In the data rows, 128 means zero.
A hidden rule labels the rows of this table. It goes by one to three of the table's principal directions, not those with the most spread.
[162 119 115 153 138  97 106 141 111 115 151 131  99 139 194  84 127 148
  82 136 138  77 112 132  96  95  68 106 116 153 143 180] Q949
[145 111 136 133 113 134 120 134 123 138 141 127 125 131 132 133 127 149
 133 114 115 124 109 134 113 116 114 115 135 109 142 142] Q412
[127 119 134 125 152 115 114 130 140 129 130 127 105 140 115  98 144 129
 119 144 122 118 140 116 126 161 136 126 108 156 133 111] Q721
[131 115 122 121 115 133 125 128 128 121 134 137 126 144 129 107 128 135
 123 117 117 119 117 127 135 132 139 126 126 126 127 124] Q949
[117 137 128 137 109  98 134 134 111 152 132 136 148 169 152  81 146 156
 115 138 124  96 106 145 135 121 127 122 120 155 153 163] Q412
[ 89 163  97 104 100 152 137 131  93  96 107 123 158  96 142 141  88 119
  91 128 166 151 122 150 186 124 159 128 162 124 123  80] Q721
[ 71 127 162 134 171 154 147 100 162 103  97 153 136 129  81  82 126 144
 180 132  97 116  88 120 111 136 127 125 127 112 170 128] Q721
[145  94 151 105 128 129 119 122 142 145 142 122 105 125  83 136 155 122
 165 125 113 159 153  99 110 165 147 129 116 129 107  97] Q940
[134 137 125 104 119 118 116 140 133 133 163 137 124 139 129 107 135 116
 132 122 130 139 153 119 139 134 167 127 126 171 106  94] Q940
[119 140 142 114 139  93 129 124 152 151 138 124 124 143  96 117 162 103
 146 157 126 147 175 108 136 166 166 140 106 175  93 126] Q949
[159 149 122 126 129 118 115 109 154 139 183 139 122 100 120 134 102 111
 173  97 120 138 138 119 116  80 143 158 131 130  97 105] Q940
[ 76 159 140 120 207 124 142 112 154  95 106 123  99  96 127  83 170 110
 126 177 113 145 178  94 141 165 129 142 102 194 103 123] Q721
[143  96 135 120  78 148 122 142  96 147 137 129 143 144 131 133 118 168
 134  99 125 126  85 148 116 116 120 102 152  92 162 123] Q940
[149  86 152 143 115 128 125 131 138 166 131 130 122 180 108 119 160 158
 150 119  91 112 109 126  96 146 123 118 112 110 142 161] Q949
[137 112 112 123 106 142 133 136  99 116 112 111 138 110 144 155 114 129
 113 126 146 136 118 140 129 117  92 115 147  93 141 134] Q721
[170 115 121  96  97 117  95 148 133 133 193 134 120 131 124 114 108 119
 141 112 139 136 143 128 113 112 142 106 146 146 115  95] Q721
[116  97 126 124 113 134 138 136 101 151  97 106 143 167 117 101 149 150
 130 153 133 123 117 141 116 159 101 111 127 120 158 129] Q412
[111 132 113 137 142 161 138 124 114  75  95 128 122  96 152 149 101 116
 100 124 148 132 117 126 133 116 106 124 139 102 121 127] Q412
[101 126 152 153 104 154 156 114 106 143  90 143 159 141 138 139 126 178
 132 111 110 112  66 153 124 110 119 126 144  79 165 175] Q169
[116 125 110 123  74 158 147 135  84 124  92 113 171 125 134 179  94 127
 116 119 165 148 104 158 143 115 119 116 165  72 136 124] Q949
[117 115 171 154 114 160 147 122 128 160  99 130 143 141 109 178 139 164
 149 119 101 140  97 142 103 131 127 117 144  76 140 176] Q949
[142 159  40  91 128 112 133 145  96  81 144  83 126  78 186 130 123  52
  93 150 180 167 210 114 175 104  93 148 126 174  63  85] Q949
[130 110 146 142 113 125 131 116 122 147 120 125 126 138 117 135 141 154
 136 122 110 125 103 128 118 132 122 127 123 102 133 161] Q940
[107 149 103 125 106 110 130 144  89 126 111 109 137 138 159 125 137 124
  72 150 158 133 140 138 171 147 142 123 123 158 113 128] Q412
[114 132 162 126 121  92 139 120 139 192 141 133 142 176 103  85 181 152
 167 149 100 125 137 125 119 152 157 137 108 171 128 155] Q412
[147 130 147 115 125  92 122 135 139 167 172 145 131 149 134  89 157 143
 155 128 110 115 139 125 112 120 138 129 119 174 139 139] Q721
[103 144 139 134 111 142 131 149  93 131 124 127 137 136 165 127 132 156
 102 132 139 135 114 145 128 119 128  98 146 144 134 143] Q949
[151 142 117 139 138 111 108 135 141 131 161 144 120 137 151 104 112 134
 114 115 123  93 119 138 127 102 129 133 124 148 143 125] Q721
[ 92 129 191 130 124 122 162 105 170 213 110 131 151 187  36 148 199 130
 215 140  79 171 156 107 122 191 211 159  99 140  91 141] Q949
[108 113 155 149 167 116 130 100 150 133  97 116  97 134  84 119 160 126
 143 157 112 133 137  98 110 176 127 140  92 129 109 145] Q412
[141 126 138 102 110 106 118 140 122 155 149 132 130 144 121 119 141 124
 125 141 146 138 157 128 128 153 162 123 131 167 114 105] Q940
[ 75 137 140 115 129 143 144 132 147 127 108 134 152 166  81 108 140 115
 161 141 119 147 132 125 144 163 174 118 126 141 126 108] Q169
[130 153 120 121 149 116 117 124 157 113 155 139 121 110 121 121 113 102
 135 123 126 127 146 120 142 117 150 142 123 151 115 105] Q721
[107 108 172 152 155 149 146  98 142 131  85 147 123 123 104 130 142 168
 146 123  91 109  83 124 108 143 117 136 120  87 168 160] Q412
[131 100 150 140 140 144 142 132 113 138 102 109 120 117 135 154 160 148
 140 136 115 140 124 122  95 134  75 113 126 102 147 162] Q949
[127 127 135 124 117 129 145 120 115 143 116 122 144 108 131 148 137 140
 137 129 123 138 123 136 131 120 112 135 138 109 141 145] Q721
[138 137 129 123 115 116 129 130 103 146 144 124 126 111 161 126 145 149
 118 124 125 133 131 130 134 112 121 133 129 146 125 136] Q169
[ 81 148 103 111 105 143 162 116 103 118  84  99 169 111 112 145 123 107
 136 152 149 168 139 139 168 136 128 139 147 107 110 121] Q169
[ 98 127 135 146 144 130 149 109 125 128  87 119 128 139 122 118 149 133
 128 151 122 127 125 121 125 147 116 138 113 123 119 158] Q169
[152 100 145 149 112 148 128 125 113 138 115 127 122 117 134 176 120 157
 124 101 119 123  92 135 106 115 104 122 136  72 148 150] Q412
[148 117 146 139 183 102 103 103 167 101 155 161  72 113 132  72 138 139
 120 119  94  85 119  93 112 131 129 144  91 158 133 134] Q940
[ 96 115 125 133 104 179 160 130 100 126  70 110 163 134 121 164 126 146
 128 127 124 144  99 151 139 135 108 117 152  67 152 142] Q169
[123 116 131 122  66 131 131 155  76 180 120 117 169 174 137 124 132 176
 117 125 142 122  91 169 133 133 130 101 151 117 176 124] Q721
[148 128 119 106  74 121 118 153 110 167 147 135 155 163 124 144 119 132
 113 110 146 129 130 152 154 140 182 127 142 137 133  90] Q412
[100 135 172 124 113 107 121 102 141 176 132 135 124 151  59 120 149 144
 159 131 116 151 125 112 140 180 215 146 109 148 100  99] Q169
[165  88 165 103 171  78  93 126 201 161 189 151  92 177  62  39 168 121
 194 148  89 100 161  94  75 170 145 122  90 191 143 111] Q940
[114 120 101 116 106 171 145 129 109  93  87 108 142 111 121 179 105  98
 111 128 155 164 140 131 151 140 129 126 150  83  97 109] Q169
[126 151  99 100 140 108 122 141 142 120 153 111 127 119 124 112 139  85
 131 148 136 151 184 117 157 138 142 136 119 177  99  94] Q412
[133 121 118 121 136 134 128 120 131 103 119 131 124 107 129 130 113 118
 119 128 134 123 127 125 132 127 116 131 133 114 133 122] Q721
[154 150 103 119 102 115 118 131 128 124 155 135 146 111 142 148  83 107
 114 116 155 122 132 148 144  93 138 137 152 122 119 118] Q940
[119 109 146 120 133 112 116 118 136 128 119 147 118 146  94  97 132 140
 124 127 125 107 107 118 135 168 160 129 110 136 155 101] Q412
[164 105 116 111 184 115  96 135 161  84 169 127  70  92 133  92 139 104
 131 126 109 121 161  88 112 132  95 124 101 160 127  97] Q940
[128 125 120 119 123 150 131 130 114  98 119 137 131 102 145 143 106 127
 114 111 141 130 115 131 134 113 120 124 144 108 138 111] Q412
[123 154  77 105 120 120 127 133  97  87 121 114 128  97 165 130 105  89
  72 141 180 141 161 127 174 128 136 139 133 155  92  89] Q412
[130  97 140 125 129 126 122 127 133 129 117 132 122 151 107 102 136 143
 130 135 119 110 111 126 113 154 121 113 122 119 154 132] Q721
[132 134 142 119 119 113 123 129 124 142 151 138 124 122 134 123 142 140
 133 117 120 133 128 121 134 126 149 130 124 149 126 123] Q169
[161 123 113 119 158 101 106 110 191  98 163 145 109 121  87 108  95  72
 158 128 131 110 153 106 113 121 134 146 115 132 107 111] Q949
[120 124 104 150 153 129 126 130  95  88 102 108 105 102 183 103 128 148
  73 145 135 102 107 131 130 116  57 114 120 125 153 157] Q412
[107 140 116 146 112 127 151 131  95 121  83 105 146 119 153 172 135 124
  92 144 148 139 124 139 152 130 107 126 129 106 122 171] Q949
[158 144  50 104 111 149 113 161  86  59 161 112 127  70 216 131  76 101
  74 105 168 130 137 144 155  57  70 111 162 128 126  95] Q949
[133 147 131 107 125 113 128 140 156 167 153 115 144 136  89 154 145  96
 165 139 123 164 180 126 142 146 169 140 127 154 102 102] Q940
[110 136 102 109 134  94 130 122 122 117 118 122 130 135 126  81 145 112
 105 151 137 116 144 119 171 158 142 145 103 167 130 107] Q949
[122 143 118 113  56 129 134 143 100 160 125 126 177 155 117 169 106 126
 114 118 157 145 120 162 166 133 183 125 157 112 121 111] Q949
[139 134 137 156 168 110 114 123 163 131 151 138  93 147 131 107 150 123
 134 123  98 109 140 104 111 127 136 141  90 160 105 147] Q949
[161 125  82 112 110 142 104 163  91  96 171 115 122  97 194 114  97 134
  99 103 145 123 120 144 130  71  75 100 154 131 150 100] Q940
[134 137 128 148 127 127 143 117 135 136 125 124 133 121 134 162 135 120
 145 116 115 135 129 124 125 105 118 147 121 107 109 163] Q940
[117 112 152 121  91  89 131 138 114 208 132 122 152 209  93  86 184 162
 152 141 111 120 120 136 134 176 169 126 102 163 153 129] Q949
[157 116 107 130 102 120 111 128 151 135 149 129 130 169  92 141  97  89
 143 115 147 127 140 127 120 130 161 135 124 113  89 108] Q169
[148 130 114 128 169 154 121 111 151  77 135 122  98  53 127 167  93  91
 143 114 134 150 147 106 112  97  93 142 137  96 103 105] Q721
[124 128 137 107  71 137 132 141 111 170 148 126 162 152 106 143 131 144
 159 108 124 157 119 144 140 127 169 119 149 120 128 106] Q940
[130 128 141 145 127 131 132 122 114 127 112 136 124 115 149 148 124 149
 104 121 130 117 106 134 125 121 120 129 131 112 137 153] Q949
[103 108 138 127 137 142 130 112 122 111  93 124 117 127  97 118 126 132
 128 138 136 133 113 116 124 163 131 124 122 110 132 109] Q412
[109 119 118 136  96 173 136 126 127 107 101 144 159 157 106 142  80 130
 133  99 134 118  79 151 135 117 149 117 154  68 143 117] Q949
Which label does each new row get?
[125 145 118 130 129 117 134 125 118 131 118 118 131 114 137 148 130 115
 111 137 144 136 145 128 147 132 134 145 123 136 113 124] Q721
[147 113 100 121  85 165 133 148  83 108 122 120 144 112 173 163  98 136
 101 101 151 135 107 150 129  91  94 108 163  84 138 124] Q940
[105 144 158 152 170  82 140 110 152 160 105 123 110 152 108 116 189 121
 128 171 112 124 162 102 129 178 150 153  78 178 101 170] Q949
[137 115 165 158 141  93 111 123 146 148 149 161 115 169 130  70 139 173
 136 123 100  67  77 130  89 117 117 112 107 142 178 179] Q949
[144 131  76 131  71 137 126 149  88 118 122 112 149 147 161 165  95 110
  78 108 166 129 121 151 164 112 137 126 140 103 106 116] Q949
[156 104 136 138 136 134 121 139 118 137 141 123 109 123 157 123 146 158
 126 119 106 115 117 128  98 112  81 114 126 121 152 152] Q169
[ 52 162 108 113 107 162 180 109  87 102  60  99 179  90 128 152 118 114
 130 159 158 180 131 144 170 126 116 134 162  99 108 134] Q721
[142 118 157 150 124 114 121 124 126 161 126 129 121 136 127 139 138 163
 119 133 116 110 108 138 108 133 119 123 127 116 147 168] Q940
[106 156 131 162 180 119 127 105 145  97 111 131  98 102 140 122 124 119
 106 142 127 115 130 110 128 125 121 146 105 142 106 149] Q721
[173 123 120 138 109 101 107 147 155 158 181 125 125 168 118 141 129 105
 152 114 119 124 148 126 108 110 137 123 116 136 102 147] Q169
[148 114 126 151 112 149 132 118 109 117 122 127 128 101 157 156 104 154
 122 104 121 116  85 141 107  81  76 122 147  69 144 171] Q169
[ 93 148 140 131 145 126 153 102 137 134  86 116 141 107  95 157 137 111
 142 155 134 153 146 122 143 153 141 153 124 119 111 134] Q940
[164 141 131 136 172  96  95 127 182 116 196 168  83 141 146  70 134 118
 129 107  95  86 144 101 116 109 156 143  94 191 110 125] Q949
[116 142 123 154 115 154 161 129  97 133  88 111 156 113 163 185 124 134
 119 128 140 141 117 150 124  96  88 130 148  85 127 175] Q949
[126 155  66 123 148 146 140 136 121  68 131  98 114  84 181 143 128  73
 104 132 136 160 180 110 159  96  92 141 123 142  64 128] Q949
[123 137  90 120 115 131 126 138  96  97 121 114 131 112 162 124 110 117
  90 129 156 129 128 135 155 117 112 123 135 131 124 110] Q940
[129 115 139 168 153 163 149 110 121 115  98 116 116  93 154 161 132 153
 143 117 102 127  98 125  89  88  51 130 131  69 139 188] Q940
[144 137 113 125 158 106 110 110 161  94 160 136  99  98 125  99 113 101
 133 127 121 118 145 105 129 112 123 143 114 146 105 122] Q169
[119 125 162 166 187 122 127 108 161 130 124 135  92 132 120 103 156 144
 152 135  90 109 120 103  87 129 104 134  95 138 129 167] Q412
[125 132 109 126 107 149 137 135  94 126 117 120 144 120 159 135 114 142
 109 120 142 130 114 147 138 109 112 125 148 113 137 119] Q169
[150 134  88 110 105 142 113 150 113 101 144 128 138 113 153 144  82 110
  94 109 158 124 129 148 153 105 130 120 154 118 135  87] Q721
[142 139 101 137  97 135 137 146  78 126 109 107 150  98 180 188 105 131
  82 122 165 133 118 157 144  96  89 122 154  96 141 144] Q940
[149 114 108 126 142 156 131 120 116  88 124 125 118  73 156 145  99 122
 132 107 136 129 116 123 110  85  67 132 143  88 142 117] Q169
[204  91 126 133  91 101 106 147 109 174 189 119 121 142 162 126 139 156
 152 101 117 111 116 135  77  77  70 112 130 118 147 161] Q169
[134 141 149 183 166 122 130 111 154 140 130 139 116 133 141 127 124 146
 147 123 103  93 100 131  83  87  90 137 115 113 141 191] Q949
[127 134 134 131 130 127 127 124 124 111 126 145 124 109 146 129 119 141
 106 118 126 113 108 131 138 118 128 127 132 124 145 139] Q721
[117 129  98 126 119 166 127 140 105  75 112 136 140 114 162 121  80 132
  93 111 148 110  92 150 141  98 104 106 158  98 158 112] Q412
[ 99 115 139 152  99 132 139 127  71 153  63 122 139 169 140 130 138 173
  70 141 154 107  85 149 141 171 142 123 120 114 152 137] Q412
[148 146  80 110  77 138 141 155  80 109 125 114 173  93 179 195  81  98
  97 111 187 145 133 161 154  76  99 121 172  96 134 116] Q940
[137 107 143 122 162 117 116 117 163 130 137 125 100 125  88 111 148 118
 155 139 106 130 148 102 112 158 129 135 105 138 125 115] Q412
[126 108 134 137 103 129 141 111 111 134  91 126 145 128 112 155 117 141
 123 126 139 121  96 139 129 135 116 131 135  77 148 150] Q949
[141 136  93 141 131 148 126 134 101  76 113 116 114  79 186 163  96 119
  68 121 152 125 124 134 141  96  85 123 143 101 117 141] Q412
[100 144 119 140 153 122 148 116 143 114  97 117 130 129 117 132 145 101
 129 149 123 135 148 116 147 145 129 147 107 133 106 146] Q169
[ 95 145 117 141 104 131 163 136 106 145  73 107 168 162 126 174 141 106
 111 153 156 147 144 145 153 151 142 134 129 116 106 155] Q949
[116 141 125 107 130 106 121 138 126 138 146 137 137 148 134  68 136 138
 122 148 133 111 134 137 139 138 143 121 129 179 148 108] Q949
[149 124 100 123 131 155 124 140 123  92 135 115 117  94 153 160 105 103
 116 115 141 145 145 125 126 103  98 121 143 108 108 115] Q169
A new table starts here. Each row of this table is followed by its label. One hidden rule gives the labels. It looks at one to three of the table's principal directions, none of them among the few with the most spread.
[137 114 147 127 109 132 144 173  94 139 135 117 140 106 107 157 112 159
 111 152 131  97 143 117 128 108 115 133  96 146 121 152] d
[140 128 122 167 117 118  92 140 116 125 116 157  87 124 157 127 133 128
 169  88 156 113 131 114 111 105 137 185 128 169 108 144] g
[ 95 154 128  79 132 111 137 161 170  88 113 105 143 179 145  95 134 129
 104 106  98 177  66 166 215 129  80  91 140 133 153 117] f
[148  85 144 136 154 173 144 167  47 125 181  96 182 101  74 159 159 118
  89 212 100 121 152  82  85  85 152  89 104  40 143 123] e
[134  84 131 144 157 141  66 110 115 143 129 107 117 137 111 144 141 127
 106 141 155  84 113 132  89 169 150 116 175  69 133 124] g
[142 151 125 128 124 101 142 121 132  97 129 182 139 131 130 114 158 107
 151 118 121 108 143 121 152 112 137 124 121 133 139 130] g
[119  73 173 138 111 183 140 197  75 168 163  19 144 108  46 145 104 120
  39 203 154 142 101 162  58 126 119  83 134  70 121 143] f
[142 141 127 118 142 123 114 105 133  77 130 147 126 179 149 128 153 150
 140  88 112 123 116 118 183 129 123 106 132 105 159 106] e
[125 134 134 117 120 106 149 132 137 126 117 103 131 118 125 140 114 156
 109 129 121 150 131 128 128 147 125 104 121 132 135 125] e
[116 127 165  87 140 106 135 215 150  85 127  68 162 154  94 131 142 156
  40 137 105 146  62 157 183 144  93  45 131  96 152 132] e
[107 135 126  97 132 104 140 140 151 126 113 108 153 131 117 114 127 120
 100 146 117 152 105 151 152 152 112 102 149 119 149 123] f
[143 172  92  98 136  99 141  50 157 113 111 201 132 134 169 119 140 131
 186  95  99 121 175 117 166 142 147 140 124 155 139 110] e
[146 115 141 121 113 160 140 130  85 154 149  89 130 115  87 146 112 130
 105 151 139 141 151 146  83 125 141 115 126 105 129 130] f
[ 79  97 117 171 142 110  83 157 149 151 100 129  89 107 165 116 124  94
 147 130 147 119  80 114  93 118 117 172 141 153  76 157] e
[151 128 123 173 156 129 115  27 162 133 137 166 135 129 108 116 148  86
 140 129 161 111 150 104  80 185 174 128 170  69 157  90] d
[ 87 114 122 156 128 121 110 144 145 141  96  92 108 117 150 113 108 118
 130 141 143 167  81 120 108 139 109 162 147 142 115 129] e
[140 136 107 154 127 125 123  92 112 109 118 195 121 120 167 125 149 124
 195 131 119  87 159  83 136 105 145 172 110 147 118 129] f
[144 124 122 156 164 136 104  82 135 121 143 188 131 124 121 125 163  80
 153 129 133  86 139  96 101 125 159 138 135  89 119 123] e
[126  88 127 135 136 120  84 180  92 149 124  85 106 113 136 161 125 161
 109 127 137 122 124 123  93 123 137 132 138 125 115 145] f
[117 123 111 127 141 119 120 134 121 135 129 150 120 117 151 134 134 118
 150 121 112 127 137 110 124  99 131 143 115 139 108 139] e
[147 142 129 144 110 133 140 116 103 113 131 158 111 128 142 141 125 145
 166 106 130 119 153 101 135  96 128 158  95 155 123 133] e
[135 130 111 162 130 126  91 101 148 144 116 173  95 125 164 120 126 121
 173  91 155  96 139 118 116 133 141 188 138 168 106 133] d
[144 134 138 130 109 148 129  98  93 104 123 107  96 152 129 145 118 157
 145 107 132 149 129 127 123 124 128 125 119 115 134 118] e
[123 121 164  70  98 131 186 193 103 129 144  34 170 127  65 144 105 165
  38 176 109 164 118 180 143 140 102  38 117 100 156 132] f
[155 143 128 116 132 112 152 125  92 107 135 135 149 111 107 146 146 131
 130 138 108 157 162 102 116 110 148 114 113 104 154 119] f
[124 130 101 136 149 123 134  97 122 134 140 157 138 117 145 122 144  96
 159 130 110 153 155  96 112 106 146 144 128 114 136 113] e
[160 138 123 119 140 103 146  95 112 130 136 160 158  96  95 143 148 112
 128 150 122 120 181 109  95 141 168 112 132  96 151 121] g
[124  98 140 161 140 125 110 143 115 137 133  98 117 116 113 147 127 128
 106 135 147 135 116 108  83 133 137 122 136  98 127 129] e
[119 108 118 149 140 128  91 139 129 149 126 138 103 125 155 138 123 133
 145 106 141 108 124 114 118 117 127 164 130 150 107 140] e
[127 140 145 103 102 101 168 141 129 122 124  99 138 127 104 139 110 153
  98 128 127 151 132 150 141 142 114  89 119 133 149 131] e
[118 133 128  95 138 121 158 165 157 144 145 111 179 117 105 114 130 117
  80 155 107 146 129 149 148 138 120  92 131 124 144 122] d
[134 162 125  98 108 104 162 100 168 134 117 142 146 131 119 112 112 132
 122 116 132 137 147 161 158 164 122 118 138 156 152 118] e
[123 120 127  91 108 133 142 161  91 155 120  85 134 104 116 148 101 156
 109 158 116 143 143 151 118 123 120 124 119 145 120 145] g
[152 155 129  74 140 125 173  77 131 112 142 125 171 137  96 143 132 147
 104 139  92 153 163 131 150 157 140  66 122  82 172  96] e
[108 117 141 102  94 117 135 205 116 149 107  64 113 121 139 156  78 201
  96 121 129 139 110 151 155 125  85 133 106 190 114 156] d
[137 125 116 122 155  99 122 150 131 137 139 134 154 106 120 133 149 116
 110 129 117 147 149 114 111 127 150 119 141 113 146 122] d
[116 119 130  93 138 100 122 158 171 146 123 125 154 125 120 130 126 145
  82 139 123  78 120 163 160 171 119  88 143 139 126 142] e
[153 118 138 185 140 160  91  51 125 128 128 172  92 129 118 134 137  99
 165 121 169  71 133 102  73 148 161 161 138  97 104 125] e
[105  94 116 146 101 129  97 117 119 188 100 100  72 103 156 145  82 154
 147 128 163  97 135 150  78 153 131 167 140 173  81 155] e
[148 111 132 135 129 172 131 149  77 149 167 102 138 113  95 132 135 104
 114 152 130 152 152 131  78  94 150 129 126  97 128 126] f
[121 118 129 116 125 131 112 158 125 151 119  85 125 120 119 128 113 135
 101 135 139 151 114 155 111 144 124 131 149 134 127 132] f
[133 124 134 142 159 140 104 138 152 114 138 134 136 140 130 125 146 125
 113 119 125 115 105 112 137 135 131 123 133 110 126 119] d
[146 150 124 127 129 155 159  96 138 135 152 164 151 118 115 114 132 101
 142 137 119 126 161 123 125 118 142 136 110 130 126 117] d
[136 139  99 121 135 112 129  65 135 131 123 178 132 126 149 121 141 116
 168 124 120 108 168 119 132 142 152 138 139 128 139 115] g
[128 134 114 159 155 125 100 107 159 123 128 172 129 130 141  99 155  79
 152 116 139 124 117 110 119 130 143 158 151 120 128 117] e
[139 120 136 137 116 126 102 122 141 168 118 120 105 109 110 136 106 131
 114 117 170  99 137 161  85 167 144 144 151 149 108 144] e
[114 131 122  68 125 117 185 134 122 157 140  83 171 102  93 136 111 125
  83 172  92 181 155 156 117 138 128  69 124 106 145 122] e
[149 144 150 101 123 143 173 139 102 116 155 109 156 124  79 143 129 126
  97 143 109 161 144 131 125 107 127  89 102  99 144 124] e
[129 110 147 164 116 155 117 154  81 106 137 109 108 140 119 129 137 120
 135 135 143 133 102 113 109  89 120 140 119 107 124 135] g
[129 120 148  95 104 136 159 157  99 138 136  86 145 116  87 143 113 142
  87 166 121 125 135 161 120 130 121  84 117 115 127 143] g
[124 135 126 118 149  78 121 103 163 110 112 147 136 135 124 130 146 121
 118 115 126 121 119 125 139 165 135  95 151 103 150 120] f
[160 155 127 135 115 137 107  75 136  95 116 171 100 170 153 123 133 155
 171  75 145  94 136 130 168 143 131 154 132 149 141 114] e
Which label does each new row get?
[118 137 103 153 118 125 127  74 143 152  99 156 104 106 169 124 102 132
 183 123 139 128 149 102 111 141 133 192 124 174 110 125] d
[109 124 131 127 129 135 125 135 141 132 122 105 121 134 130 118 120 121
 118 131 129 146 102 141 127 134 116 122 135 126 119 128] e
[119 129 143 109 111 116 137 151 151 118 115 102 131 144 131 131 112 172
  98 126 128 109 107 154 170 158 104  98 125 147 132 132] d
[118 150  96  65 120  94 152  91 126 137 102 103 135 129 146 131 110 153
 134 123  97 193 156 153 145 154 129 108 146 134 160 108] g
[125 144 136 118 113 120 160  83 148 106 121 151 138 141 122 119 129 128
 135 142 122  98 131 136 157 151 122  97 120 119 137 123] f
[160 153 142  94 103 144 168 133  83  94 152 125 131 153 117 150 128 168
 133 103 102 146 158 132 166  87 119  99  85 131 147 124] e
[105 145 118 139 134 112 116 118 173 110 109 152 114 152 163  97 133 108
 151  96 131 141  92 129 163 130 108 149 140 151 127 122] e
[137 108 134 164 119 153 108 166  96 143 131 106 109 105 131 138 121 140
 130 138 145 125 130 112  86 108 138 163 118 144 102 140] d
[171 145 157 133 116 109 145 109 107 106 125 149 116 116  97 178 120 170
 128 104 139 100 159  99 117 132 139 118  92 128 132 139] e
[112 134 128  87 112 125 172 138 105 138 133  98 152 119  99 125 116 111
 109 162 108 173 134 153 128 114 114  98 124 114 143 132] g
[128 100 138 135 124 147 139 165  87 163 142  91 133  91 109 166 102 152
 107 160 127 131 147 105  88 106 126 138  99 131 110 145] d
[117  95 153 119 106 136 134 175  92 137 133  52 122 132 103 153 105 167
  80 150 136 135 110 151 117 132 110  89 126 110 132 140] f
[112 119 152 105 106 129 124 166 123 102 115  87 117 169 128 135 115 172
 100 121 130 111  81 160 185 136  85  96 126 133 136 139] g
[122 160 109 121 165  95 126  90 188 111 126 201 162 134 124  82 170  46
 142 121 120 132 119 127 149 139 139 128 160 108 149 113] g
[121 146 117 106 144 102 126  97 184 137 114 141 148 127 115  96 138  88
 111 131 133 137 120 163 128 180 141 108 173 115 143 114] g
[142 145 153  76 144 124 176 149 137  86 161 107 200 155  67 120 160 119
  56 157  93 150 118 151 177 139 119  28 131  57 186 104] f
[126 146 115 128 148  82  95 101 176 117  97 160 107 137 154 123 138 126
 144  79 137 128 116 128 137 161 136 139 154 143 129 124] e
[143 139 128 148 115 146 116 101 135 134 123 125 101 138 138 123 112 141
 145  97 153 139 133 134 116 143 134 159 137 149 127 116] d
[114 117 140 144 140 133 121 179 128 102 141 116 144 138 115 102 161  89
 104 147 124 139  85 131 132 104 121 106 137  96 131 130] g
[122  92 131 195 130 172  69 181 108 157 136 123  89 116 147 119 124 107
 146 122 169 105 100 112  81  89 128 207 131 158  80 152] d
[146 132 110 160 149 143 111 100 104 108 131 164 114 126 164 138 147 133
 181 112 113 133 149  68 117  96 149 170 108 125 122 114] d
[117 117 153  97 132 120 148 178 135 125 133  87 168 119  81 132 132 128
  59 176 115 121 102 154 136 148 115  64 131  94 135 138] f
